128 stands for zero in the data rows.
A hidden rule labels the rows of this table. It goes by one to three of the table's principal directions, not those with the most spread.
[101  98 104 109 122 114  93 147 134 109 103 123 134 141  87 118  92 125 151 112 115  78 126 168 123 133 178 105 138 122  91 103] 2
[ 77 175 134 130 119 143  77 135 109 124 124 186  96 139 127 129 171  74  98 130 178 189  75  59 142 152 100 121 142 139  97 121] 1
[ 97 173 143 145 154 113  84 147 150  86 135 110 129 176 118  94 173  99 127 113 163 177 115  85 114 144 117 139 151 118 187 102] 3
[144 106  95  98 140 130 184 125 112 150 126 155 103  76 115 134  94 149 141 144  96 107 126 154 134 107 147 108 144 142 106 124] 1
[105 132 151 113 116 182  61 168 140 112 118 136 100 155 145 140 122  88 110 110 165 113 114  91 146 157 139 115 107 107  98 125] 3
[149  90 124 100 136 173 105 168 167 102 132 109 131 125 132 133  71 139 142 121 119  60 166 169 111 159 187  98 124  96 150 129] 3
[142 105 106  87 149 161  86 174 153 123 104 111 101 148 118 121 100  95 142  97 138  98 139 122 140 163 169  84 130 110 111 111] 3
[145 118 164 112 117 167  71 135 182  99 148  80 180 164 111 148 139 170 137 112  95 124 186 167 122 190 168 128 160 122 227 105] 4
[154 104 126 120 120 129 192 118 138 129 112 116 133 105 166 158  95 124 102 141 100  86 125 147 164  99 136 118 119 115 112 166] 3
[146  98 125 131  97 126 115  99  96 177 128 138 144 113 126 151 115 154 136 131 108  96 147 165 125 125 126 136  87 145  64 142] 2
[155 101 113 147 118  76 144 119 106 131 124 112 131 131 142 132 101 134 119 135  98  74 138 172 141 100 133 151 113 139  95 128] 1
[123 128 119 128 138 118 130 135 146 109 111 114 132 145 137 131 127 102 111 119 133 139 114 114 147 135 134 114 141 122 138 130] 4
[170 114 125  97 136 161 122 135 149 130 150 112 118 125 134 120 102 143 164 113  95  84 183 154 122 148 149 112 129 103 144 130] 2
[116 119 134 149 104 114 124 118 122 137 128 117 147 148 111 137 145 144 140 126 146 147 128 130 121 117 111 137 105 132 117 132] 4
[138 115 112 106 149 140 115 132 142 132 139 125 145 113 106 121 118 148 145 131 121 127 149 152  99 146 161 105 135 128 151 120] 3
[111 133 130 144 142 116 108 128 116 118 137 128 146 136 122 123 144 135 116 129 144 158 113 128 102 134 109 140 110 149 133 132] 1
[ 95 129 131 141  99  83  33 136 100 110 130 150 144 153 104 126 133 116  99 144 132  92 112 164 120 138 164 152 131 154  90  92] 3
[ 88 124 142 114 117 182 116 176 149 100 101 133  98 144 127 146 119 100 114 113 173 143  90  82 152 141 132 104 126 113 119 124] 3
[117 151 133 156 139 107 178  97 122 138 126 141 136 105 137 122 141 138 126 144 126 150 117 117 118 104 106 146 143 126 152 140] 1
[ 94 163 118 129 151 120 135 143 125 111 113 155 105 117 129 102 142  84 106 134 163 167  80  78 129 124 121 119 157 129 131 121] 1
[100 156 121 143 117  97 152 109 103 135 139 163 132 102 105 117 162 134 116 159 147 195  92 104 120 106 109 139 158 158 139 112] 3
[107 144 138 162  88  93 132  89  64 186 125 168 112 112 126 131 155 132 125 149 146 138 100 107 135  75  89 171  93 151  44 123] 3
[ 77 153 127 130 150 128 118 161 141  82 103 119 106 158 129 103 139  76 112 105 171 173  73  66 140 124 111 119 135 119 126 118] 4
[170 153 105  96 136 133 182  70 112 183 176 188 134  36 136 130 143 153 122 184  91 169 145 130 119 117 140 108 170 144 154 139] 3
[145 188 127 159 155  85 187  72 105 152 171 156 126  81 155  96 168 138 116 165 114 199 124  90 114  91  90 166 165 143 185 120] 2
[141 141  95 115 132  98 171 110  90 151 140 158 104  91 124 110 140 118 122 146 120 170 103 109 140  98 103 125 142 161  94 123] 4
[150 116 116 121 100 129 122  89  79 187 159 190 124  72 128 152 116 162 128 166 101 101 146 167 116 121 136 135 112 154  71 135] 1
[153 131 124 108 174 139 118 136 160 105 166  92 146 142 100 101 139 170 173 112 101 147 179 156  85 157 139 121 149 125 219 108] 1
[133 117 131 133 131 136 144 123 142 131 121 111 145 130 134 133 121 134 137 122 131 122 137 132 121 126 127 120 111 112 132 149] 3
[ 63 150 150 150 112 143  70 161 125 108  87 139  95 181 124 126 146  74 118  95 188 144  80  65 148 144 106 136 118 117  87 112] 1
[ 89 132 167 173  85 140  65 143 108 143  99 111 125 193 123 138 169 108 127  93 200 164 103  74 134 141  72 158  68 135  76 127] 1
[166 138 107 119 173 114 195 107 130 118 164 121 132  87 142 104 118 159 135 137  78 157 148 143 112 121 115 133 162 144 192 128] 4
[ 85 110 159 110 122 191  61 191 162  89  95  97 118 184 104 130 115 115 151  81 165  92 125 120 123 163 144 112  99  98 116 121] 1
[160 118 129 126 129 129 179 120 136 126 145 121 124 102 151 135 103 151 129 145  97  98 151 152 134 107 137 136 135 117 154 137] 3
[165 134 117 119 165 122 177 140 170 120 107  68 116 157 137  92 133 102 165  91 125 130 152 101 142 122 116 109 144  88 170 136] 3
[132  93 118 117  98 134  27 126  89 164 145 157 134 135  94 141 111 154 153 124 117  72 162 188  97 162 156 129  86 151  49 111] 3
[145 112 119 136 121 110 119  93 105 170 145 136 156 103  95 116 119 186 173 134  95 101 173 186  82 131 142 143 123 142 123 116] 3
[ 97 129 140 114 142 179 152 159 169  98  98 112 119 129 127 129 111 119 130 106 147 150 106  90 139 141 139 104 152 104 167 124] 2
[174  84 101  87 139 136 137 142 137 126 150 121 129 104 115 128  78 160 160 138  82  43 179 209 107 129 178 101 119 116 121 137] 1
[ 91  91 112  80 138 192  47 196 141 114  88 141  97 144  98 144  87  99 126  98 163  97 102 122 132 177 181  75 111 126  72 104] 1
[137 129 146 146 106 133 124 107  91 158 167 143 123 119 123 130 142 175 156 137 126 130 153 142 100 110  91 164  85 142 107 131] 4
[130 134 106 110 108 111  55 122  87 143 163 190 119 101 111 129 128 126 103 161 115 126 127 152 122 152 163 129 153 171  95  88] 4
[116 120 123  92 138 174  68 179 145 102 146 137  97 149  98 122 118 127 156 114 148 114 142 131 109 163 156 100 127 115 134 103] 3
[ 93 104 114 138 102 116 107 131 105 131 107 154 131 129 111 146 109 121 121 132 146 107 100 145 125 123 134 120 103 138  57 136] 3
[ 95 121 153 118 107 180  50 159 142 108 136 141 126 154 110 146 125 134 137 119 154 107 136 135 110 166 151 119 109 113 123 119] 3
[131 108 104 122 130 104  56 139 125 107 130 133 146 144 120 120  99 113 121 122 111  73 145 179 111 165 170 116 130 132 102 119] 3
[105 156 175 169 110 127 144 123 133 112 118 124 133 134 164 145 146 123  82 142 143 144 102  95 152 114 108 172 140 126 166 127] 1
[106 143 136 152 112 110 191 106 105 154 115 135 107 121 116 118 149 139 158 128 143 152 107  97 134  72  81 151 116 123 101 133] 3
[113 116 153 141 125 127 149 148 164  89 105  78 144 167 129 134 122 130 135 112 133  93 129 140 136 109 132 135 116  95 154 142] 1
[138 125 127 104 148 157 117 156 156 100 123 113 122 137 156 132 113  92 103 120 138 119 122 113 141 147 143 100 122 109 135 147] 3
[131 143 101 125 152  89 139 112 124 129 139 143 142 110 101 101 143 133 140 143 116 145 131 146 101 128 138 119 164 139 153 121] 1
[180 121 116  80 144 175 126 150 133 137 193 147 106  82 117 117 116 170 154 155 111 125 179 154  94 147 157 109 141 134 176 110] 1
[136 124 114 106 148 134 156 167 162  79  86  95  87 159 169 116  90  53 114  88 121  89 108  96 187 128 130  99 143  89 109 145] 4
[164 144 121 164 119  65 173  55 107 172 162 129 176 101 127 120 164 169 137 161  99 164 158 153 105 102 105 158 140 147 162 138] 3
[118 147 136 169 140  74 162 128 149  81  99  86 139 169 177 119 134  70  85 120 141 127  94  97 162  96 105 146 129 102 142 154] 3
[198 102 104 105 132 111 185 100 126 145 148 112 146  96 143 135 107 154 132 140  63 100 170 182 138 123 133 118 138 140 138 154] 4
[156 123 132 130 123 119 177 125 134 128 118 105 132 126 157 133 126 114 111 134 124 113 127 126 150 104 112 129 116 117 124 162] 3
[132 147 124 146 144  96 138 128 135 120 117 113 136 143 141 111 150  95 109 131 151 151 112 104 131 121 116 130 134 124 144 138] 1
[133  81 135 105 114 163  81 156 138 116 124 111 136 147 112 149  89 153 149 109 109  50 161 188 117 154 162 117  94 119 100 132] 3
[131 148 108 113 156 112 135 125 139 127 115 128 121 127 120  98 137  99 137 117 122 142 124 111 131 136 136 108 165 121 141 120] 1
[140 131 111 152  80  68 162  50  62 202 149 194 152  62 109 146 147 173 121 188  95 135 130 171 120  92 122 157 143 176  83 127] 1
[133 107 130 121 132 140 140 141 151 129  83  86 129 160 132 137 117 108 139  90 128 106 128 122 156 132 126 111 113 108 110 144] 3
[111 152 143 129 155 131  98 172 169  59 123  97 117 175 138 112 137  93 107 109 141 140 116 100 144 154 140 130 167 112 199 101] 1
[168 135  89  85 150 121 161 118 118 164 122 158  88  85 128 112 116 105 137 135  90 112 137 126 156 126 151  99 177 133 110 114] 1
[123 120 128 156 127 115 123 137 125 124 110 118 128 141 147 125 114 109 116 121 153 115 117 118 125 125 120 137 105 120 109 138] 3
[146 128  94  99 192 112 117 164 179  80 103  82 137 153 134  83 107  71 126 100 125 105 132 129 123 156 170  82 159  97 167 131] 1
[168 142 112 122 176 133 202 130 165 126 140  98 105 117 124  79 119 145 198 108 109 128 178 119 105 122 122 116 166  85 207 124] 2
[155 118 122 115 123 117 202  90 136 144 135 121 144 100 126 143 123 163 146 141  74 117 151 162 143 100 130 124 149 125 148 145] 3
[230  92 113 111 120 126 195  77 117 190 150 120 154  64 175 155  93 164 118 157  56  76 188 188 141 118 140 124 115 136 120 171] 3
[ 94 118 144 134 113 135  57 139 116 120 146 132 152 151  75 127 142 173 155 126 140 123 142 167  79 148 139 145 107 146 129 103] 3
[117 129 112 134 112 105 104 108  98 154 127 165 128 110 122 129 124 119 119 143 130 122 115 133 125 123 139 129 126 143  77 119] 2
[ 99 167 132 165 123  99 212 100 100 138 118 152 107 106 128 115 163 130 125 137 142 207  82  71 143  87  60 159 157 150 138 126] 1
[ 67 137 153 153 117 134 127 127  99 129 125 147 122 133  95 142 154 165 133 130 153 173  89 112 113 104  91 162 107 158 116 109] 1
Here are more rows. What is the label of each one?
[153 111 129 137 129 116 170  86 139 147 129 103 170 107 129 132 111 175 151 125  78 110 166 171 116 122 136 136 137 123 159 139] -> 2
[162  85 101  89 100 151  69 125 114 169 148 154 134 107 105 145  95 149 153 136 108  73 175 186 111 160 178  94 106 133  69 125] -> 2
[162 136 126 148 147  96 165 105 134 126 138 101 148 126 159 115 131 129 122 132 107 125 146 136 125 112 112 144 126 120 158 149] -> 3
[ 83 140 131 168 118  95 189 120 120 110  79 112 114 156 135 124 137  98 126 101 147 162  73  79 164  89  70 145 128 124  99 140] -> 4
[ 88 115  83 137 150  79 213 143 131  87  71 124 111 123 122 112  90  89 123 116 132 123  65 118 151  86 121 103 151 120  94 143] -> 3
[150  97 130 118  81 144 147 103  97 170 153 170 133  71 130 169 101 178 123 172 100  86 147 179 127 111 148 134 110 146  89 139] -> 3
[115  91 138 109  99 169  83 134 138 135 121 128 150 130 112 155  98 150 143 120 124  80 147 166 117 149 164 109  97 114  92 136] -> 2
[117 106 103 111 141 139 112 150 158 107 121 119 121 142  95 120  96 135 172 107 121 103 149 149 115 149 170  94 149 103 142 106] -> 2
[118 155 121 164 133  78  68  90  91 162 126 148 149 140 124 108 161 111 118 123 136 157 121 118 107 146 109 153 124 155  98 115] -> 3
[135 105 108 121 127 107  80 122 117 127 143 129 152 134 106 128 113 147 138 127 104 100 151 182 104 147 154 124 118 144 109 118] -> 4
[154 114 140 140 123 144 170 126 149 135 113  99 135 130 161 143 113 126 127 121 129 108 144 123 143 122 118 126 111 101 138 162] -> 1
[108 103 127 106 137 148  89 184 159  88  78  94 114 177 124 125  96  81 130  87 146  66 116 131 147 148 157  98 113  97  93 133] -> 1
[105 140 117 142 121  95 100 106 112 134 119 141 143 137 121 120 142 107 118 125 134 149 108 118 129 130 124 130 132 139  98 122] -> 2
[153  90 138 104 107 167 127 141 143 139 124 121 136 107 136 163  92 152 116 140 108  77 151 165 142 138 172 116 123 125 129 129] -> 3
[108 155 148 123 151 177  75 159 144  98 155 137 100 151 130 113 140 121 142 108 154 154 136  93 105 166 116 130 127 113 166 111] -> 3
[137  93  98 137  82  87  71  82  93 171 131 158 165 121 100 144 104 151 147 133  89  75 163 203 113 150 161 125 120 147  54 123] -> 2
[178 139 147 137 145 133 137 110 156 134 157 108 162 114 160 131 138 149 114 149 109 124 175 146 111 146 144 139 144 116 213 141] -> 1
[131 121 127 125 108 147 178  80 107 172 150 172 129  67 125 157 114 183 144 154  90 133 141 148 125 110 125 133 135 139 119 134] -> 2
[ 73 122 152 133 122 153  74 189 153  63  90 104 107 196 125 127 112  87 126  86 165  89 101 112 140 148 129 126 109  99 106 126] -> 1
[ 77 145 156 148 103 151 179 137 131 118  84 137 110 126 143 146 139 103 101 125 170 168  67  61 166 104  91 134 133 120 116 143] -> 1
[164 125 139 117 123 160 140 113 112 168 154 148 113  91 149 141 119 154 134 144 111 107 157 138 122 125 124 136 108 128 118 140] -> 1
[116 100 124  99 116 175  75 155 118 148 117 163 117 108 116 152 101 126 116 137 149  93 119 142 119 153 169 101 103 135  75 125] -> 1
[166 119  94 132 176  77 143 128 147  98 142  88 138 141 127  91 102 138 155 113  80  99 168 172 108 133 148 130 158 121 182 110] -> 4
[119 153 163 130 144 191 122 128 183 118 131 103 130 146 143 131 140 135 149  99 136 168 152  78 130 161 129 122 151  86 212 116] -> 2
[134 117 134 125 134 140 111 136 137 120 139 122 139 129 125 131 116 147 136 129 121 102 150 156 107 141 144 129 119 122 144 130] -> 1
[110 138 141 146 109 110  70 121 127 121 121 113 149 177 116 120 156 111 135 105 141 133 132 124 125 147 115 139 117 125 112 126] -> 3
[170 130 127 122 129 130 100 110 128 153 161 122 149 127 119 120 149 154 148 129 110 140 178 150 104 160 129 130 133 138 160 123] -> 3
[ 81 116 165 135 121 183 111 181 152  88  94  88 117 183 135 142 128 107 125  88 189 138  93  82 137 129  96 125  69 103 109 150] -> 4
[145 127 133 121 146 155 117 150 152 118 128 112 121 137 144 122 118 117 130 117 139 116 145 119 122 150 138 117 124 107 154 134] -> 1
[167 111 132 108 139 161 140 124 147 147 136 117 137 106 152 152 112 142 117 137 109 110 153 141 135 137 152 113 119 119 148 142] -> 3
[133 136 145 166 106 101 177 119 137 121  83  83 121 175 177 138 142  75 105  99 144 136 103  76 191  99  72 144 110 105 101 164] -> 4
[ 75 134 134 166  74  78 154  82  77 148 118 155 143 129  92 145 160 156 133 139 127 168  87 130 138  82  80 165 120 166  72 125] -> 4
[ 89  76 120 145  79 108 107 128 123 123  64 123 154 155 120 165  81 109 118 109 130  51 104 170 153 125 152 115  94 117  28 154] -> 3
[142 139 139 146 121 117 112 106 128 143 141 120 139 138 141 125 141 132 133 127 123 129 150 124 125 129 122 146 122 120 138 125] -> 2
[120 165 117 141 128  83 117 108 115 127 144 143 129 132 119 104 166 109 118 141 134 181 114 101 131 122 118 139 164 144 146 103] -> 4
[148  61 128 130  58 146 177  89 104 178 149 147 160  78 114 192  87 216 152 166  96  80 163 206 119  94 141 129  79 137  77 160] -> 2
A new table starts here. A hidden rule labels the rows of this table. It goes by one to three of the table's principal directions, not those with the most spread.
[102 122 136 153 147 131 122 118 129 115 141 134 135 135 118 127 130 150 115 141 160 100 147 132 118 133 128 120 134 141 148 117] j722
[ 49 112 122 100 146 153 110 200 168 141 147 166  98  80 151 187 115 155  86 110 151  85 141 129 102 118 126  89 177 136 121  76] j383
[214 151 121 178 129  77 108  44  88 116  67  95 184 180 118  63 147  78 182 161  91 214 118 128 147 143 111 190  62  80 156 173] j722
[155 142 151 138 133 123 112 133 109 145  88 122 161 120 119  99 128 129 178 137  98 172 106 142 119 136 107 152 136 125 151 141] j383
[ 75 112 152 167 123 120 103 185 116 113 151 111 141  85 134 132 110 207 119 147 159  75 132 115 131 127 106 121 159 141  88 116] j652
[167 141 120 193 129  84 112  74  93 115 103  97 174 174 129  96 127 108 133 133 131 174 130 132 147 131 123 152  79  91 131 160] j383
[106 123 139 151 141 138 111 135 140 153 136 148 122 106 119 144 111 116 138 142 112 115 145 102  99 146 109 139 129 117 149  93] j722
[140 116  88  63 123 147 138 110 155 107 126 142 124 122 117 126 148 110 129 109 138 128  99 177 131 125 151 122 163 172 139 160] j383
[151 125 153 146  96 110 119 129 114 122 123 105 157 112  99  91 126 139 176 165  95 131 107 116 141 136 102 173 145 137 113 139] j652
[129 133 154  87  97 147 144 129 139 102  83 127 137 156  95  63 163  91 157 118 100 153  84 197 143 134 144 156 159 159 169 166] j293
[ 87 139 175 175 129 132 141 148 111 160 158 125 129 139 130 126  86 159 107 108 159 112 136 123 116 140 128 107 123 125 126 116] j652
[194 141 102 115 126 111 133  54 107 117 111 114 154 166 122  94 148  99 160 116 108 173 111 147 146 125 152 148 104 117 134 174] j722
[134 122  88 102 158 133 118 109 127 104 141 124 142 117 133 147 141 177 119  97 173 111 128 155 135 120 149  94 143 149 114 154] j383
[111 129 133 102 159 202 149 159 153 152 128 148  94 104  98 161 125 125 121  74 152 108 130 162  97 156 129  84 134 176 179 140] j722
[ 99 114 106  81 144 173 137 148 148 100 129 141 113 117 116 143 151 150 104  86 167  95 120 188 123 121 155  84 170 181 145 152] j383
[148 130  78 116 157 118 124  89 138 114 113 143 102 157 148 158 158  88  99 135 124 142 173 102 127 112 142 116  80  79 138 107] j383
[104 124 128 133 130 123 111 141 123 138 144 133 135 109 121 138 114 162 130 119 126 112 141 116 119 121 128 120 150 105 103 113] j293
[112 126 155 129 110 118 107 173 146 162 113 143 131  83 139 121 102 111 157 170  91 146 104 105 108 147  84 169 148 122 133  96] j383
[116 144 169 146 134 146 136 120 116 136 114 124 154 157  96  92 126 132 145  93 136 144 112 177 122 143 139 125 141 144 170 152] j383
[147 127 124 124 136 141 141 132 137 142 121 139 115 126 123 150 130  99 125 141 118 136 137 119 115 124 115 124 125 142 151 113] j652
[117 128 142 150 119 123 132 151 123 135 149 117 136 124 105 153 115 155 113 112 132 110 145 112 136 115 121 111 143 120 101 110] j293
[166 137 111 141 131 136 134  80 107 109  99 109 153 172  96 102 150  99 140  83 125 160 121 177 141 129 153 126 109 127 155 185] j293
[140 115  79 124 156 124 114 105 130  87 131 127 124 135 134 174 168 132 104 127 135 102 167 112 142  96 145 105 121 120 118 111] j652
[130 113 117  88 120 131 131 117 150 102 145 137 122 116 121 134 154 128 138 152 115  97 123 122 138 116 138 140 162 159 123 112] j652
[107 116 129 129 130 137 141 121 120  96 156 119 135 136 127 114 132 173 108 123 183  87 119 162 137 124 150 105 152 180 123 155] j722
[ 99 118 118  80 140 143 128 158 152 155 168 159  92  75 168 161 105 160 122 141 141  95 124  99 103 131 128 111 151 145 105  94] j722
[130 130 121 101 143 162 149 127 145 129 117 144  97 141 138 140 144  90 114 109 130 132 126 148 120 132 145 111 113 151 165 132] j722
[ 97 120 126 141 146 151 142 132 122 137 175 137 110 125 127 163 111 163  94 102 166  79 156 122 113 119 148  82 137 145 119 116] j652
[110 116 109  82 143 158 126 137 158 108 118 150 105 112 128 138 155 119 123 127 135 108 125 151 118 132 137 120 148 158 155 126] j722
[ 61 112 114 133 124 127 113 142 139  95 152 130 128 133 133 140 130 158  78  92 168  83 137 155 140 115 158 101 154 122 102 126] j293
[106 122 153 119 130 151 117 172 137 135 117 134 127  83 110 115 122 159 155 147 131 114 114 138 108 150  99 137 158 158 144 129] j722
[104 119 118 162 163 112 105 129 119  92 133 122 141 131 142 147 145 177  99 155 176  95 164 117 131 113 122 107 126 128 126 108] j722
[124 126 127 129 122 113 121 124 110 114 146 115 158 126 128 120 126 177 134 117 143 115 116 143 142 109 143 120 162 139  97 141] j293
[ 94 119 131 104 134 168 157 135 140 104 147 133 109 140 137 123 135 142  93  95 187  91 104 189 129 134 162  91 147 201 152 160] j722
[140 135 163 152 119 133 132 155 143 183 121 136 113  95 130 128  90  87 155 167  99 152 115  87 102 171  74 165  98 129 154 106] j722
[151 137 129 144 130 131 127  66 106  95 102 108 181 180  85  71 152 119 153  88 141 154 101 208 143 135 159 137 138 152 170 195] j383
[139 132 114 105 122 124 139 107 124 118 135 119 127 137 155 107 126 132 124 113 151 137  98 151 144 137 150 127 113 143 115 165] j722
[148 122 100 124 126 118 124 114 131 129 138 129 115 119 122 155 132 117 126 138 108 122 155  87 131 118 123 131 112  98 104 111] j652
[148 122 106 110 126 147 139 138 127 114 118 121 100 123 122 145 149 118 122 119 115 120 142 120 135 118 133 115 111 126 118 139] j652
[120 127 141 128 134 140 141 112 117 114 149 123 140 141 120 114 131 160 128 115 158 105 118 156 132 127 150 113 148 168 136 147] j722
[138 134 119 138 145 123 118 122 121 144 116 136 112 126 153 136 124 113 130 143 115 144 146  98 114 133 120 132  92  94 133 114] j383
[ 88 120 144 100 123 156 135 165 133 106 124 134 121 123 141 112 142 151 120 113 146 103 100 179 130 119 150 112 172 178 138 143] j383
[146 136 137 139 105 100 102 154 135 173  92 134 122  95 124 119 104  88 165 174  60 178 133  69 111 148  71 182 101  55 117  97] j293
[116 142 175 159  86 127 146 160 118 148 117 105 139 144 105  96 100 114 127  98 120 151 100 150 142 146 117 140 123 122 122 153] j293
[128 137 138 158 128 115 131 126 120 133 115 126 111 155 142 127 129 100 111 146 115 141 155  98 129 127 122 134  84  86 133 108] j293
[112 110 104  89 139 137 116 153 149 114 157 139 118  84 123 178 141 175 123 126 132  79 146 107 130 105 130 105 173 143  94  96] j652
[215 148  92 119 123 101 142  38  91 108  93 105 154 196 121  83 159  86 152 115 104 194 122 150 155 111 161 144  84  96 132 187] j293
[183 129  87  68 106 109 138  94 134 134 123 134 102 124 157 118 137  88 150 155  85 161 114  96 138 122 137 157 103 102  97 137] j652
[132 132 130 122 136 160 133 139 144 149  97 144  99 124 110 132 132  78 135 122 103 147 138 129 104 150 113 133 104 117 172 125] j293
[143 138 132 170 118  89 125 108 114 156 128 125 129 143 144 114  97 104 123 165 120 160 143  83 120 140 103 154  80  74 117 115] j722
[142 129  75 140 139  68 111  71 124 110 148 125 124 159 180 152 133 119  88 149 141 135 168  72 150 106 144 130  71  52  79 102] j383
[199 137  72 124 148 111 129  71 125 137 111 131 112 152 138 165 146  65 126 129  92 170 165  82 131 114 131 131  62  72 128 119] j293
[163 127  97 120 138 143 152  97 140 118 100 143  94 170 113 147 161  50 103 139 111 147 165 122 121 113 134 120  90 116 171 120] j652
[ 44 116 171 121 137 145  97 210 137 117 148 133 153  70 125 138 123 231 136 116 157  68 111 156 123 122 121 107 221 173 111 102] j383
[155 135 121 116 156 147 118 147 142 163 123 137 120  87 120 179 124 126 153 115 102 138 139  95 112 137 102 120 120 123 136 102] j293
[115 124 113 195 149 101 113  96  95  87 140 106 154 174 138 144 143 153  85 116 165 105 170 126 148  97 152 100 108 104 114 125] j293
[141 134 148  98 126 147 129 148 134 163 121 137 141  91 107 115 110 142 175 122 111 147  94 146 108 146 109 139 164 158 142 140] j383
[166 133  97 156 134 108 136  37  81  65 133  90 168 208 135  98 167 130 115  86 155 131 125 175 174  98 196 113 102 135 120 191] j652
[154 146 155 214 138 123 135  67  79  88  90  86 181 217  85  71 155 108 130  99 149 155 134 187 151 133 148 131  88 132 183 188] j652
Here are more rows. What is the label of each one?
[145 143 147 135 132 138 125 151 125 164  90 133 109 118 129 125 121  94 153 137  84 167 134 102 109 146  99 146  92  92 150 116] j383
[146 144 123 151 115 131 150  87 105 140 118 119 118 187 113 106 122  79 113  81 114 160 143 140 132 129 158 122  78  79 134 160] j293
[137 131 128 149 114  82 137  70  95  92 150 105 152 180 163  79 132 149 114 154 161 127 117 134 160 114 160 140 109 127 100 154] j722
[144 139 124 128 124 122 143 111 115 132 125 122 122 156 134 123 128 116 118 111 127 146 133 128 137 120 144 119 104 107 121 139] j293
[ 90 124 142 144 142 135 132 155 128 151 165 144 103 114 166 162 101 152  98 137 150  94 146  97 109 122 130 102 128 133 117  88] j722
[ 90 107 120  85 150 174 135 184 161 117 159 146  98  76 126 190 139 175 105 115 160  61 136 132 118 117 129  81 179 192 124 101] j652
[ 82 110 117  40 108 154 137 161 164 120 142 161  94  96 142 118 134 140 121 126 132  98  98 160 118 123 152 121 190 162 116 126] j383
[157 145 133 109 128 140 148  91 122 133 110 125 136 162 123  93 135  97 146  99 125 165  98 171 132 142 151 133 114 143 160 170] j383
[ 79 122 161 189 124  98  97 167 122 146 152 124 147  97 133 136  89 176 122 163 140 101 146  85 116 136  90 140 141 102 100  84] j722
[194 139  99 162 134 106 143  24  98  89  91 109 141 221 123  84 169  51 125 139 119 175 145 144 149 122 158 150  54 101 170 172] j722
[142 137 135  74  93 129 138 160 151 172 113 142 105  97 126 118 107  96 155 132  79 167 100 112 120 142 106 155 135 105 112 122] j293
[ 87 120 142 181 135 109 109 153 107  94 145 106 162 134 137 143 130 189  96 121 169  89 140 138 148 102 133 102 154 141 102 118] j293
[126 111 111 114 148 117  99 141 139 106 133 135 133  87 142 156 149 164 141 175 126  98 141  97 127 112 110 134 155 141 114  93] j722
[180 145 106 127 142 132 149  82 119 166 128 140  86 159 164 156 126  53 126 122  82 163 155  74 118 125 146 128  49  79 137 110] j652
[151 135 122 162 140 116 118 104 104 101  99 104 156 160 121 115 150 124 130 116 133 148 134 148 146 122 133 128 104 117 140 155] j383
[175 145 121 111 110 121 147  83 122 125  93 122 133 181 126  95 149  58 142 108  89 185 108 153 147 124 152 150  98 109 150 159] j293
[146 129  94 103 140 123 119 126 127 125 136 126 131 118 146 170 140 139 124  94 117 130 133 119 142 101 147 106 135 115  96 121] j293
[138 120  92  83 127 120 140  85 120  98 168 129 126 144 157 134 147 152 116 113 142 101 121 136 150  93 183 108 149 146  90 139] j652
[128 124 123 111 108 119 130 106 123 111 132 120 137 134 150  80 124 130 138 133 142 132  86 160 140 141 147 148 131 150 119 170] j722
[107 121 159 140  99 124 125 148 139  98  93 121 143 141  95  81 147 108 134 159 121 132 111 162 137 137 109 162 151 146 158 137] j652
[188 151 120 133 119 130 156  75 111 138  97 114 124 188 125 105 138  51 136  92  96 189 119 143 143 134 151 139  65 101 153 168] j293
[142 134 136 119 120 145 151 115 131 128 111 123 119 144 118  90 126 103 132 124 146 148 103 162 127 158 128 136 104 154 159 172] j722
[117 125 124 123 140 102  91 123 117 101 114 127 168 118 130 107 148 177 154 150 127 127 126 139 133 111 128 141 168 118 118 123] j383
[ 96 129 168 148 105 136 148 140 105 140 164 117 139 130 115  92  92 179 127 111 163 102 107 154 125 139 140 117 155 158 111 156] j652
[143 142 170 143  98  99 115 153 127 167 100 123 155 109 111  95 101 113 175 162  80 179 102 108 123 148  79 181 136 101 128 115] j293
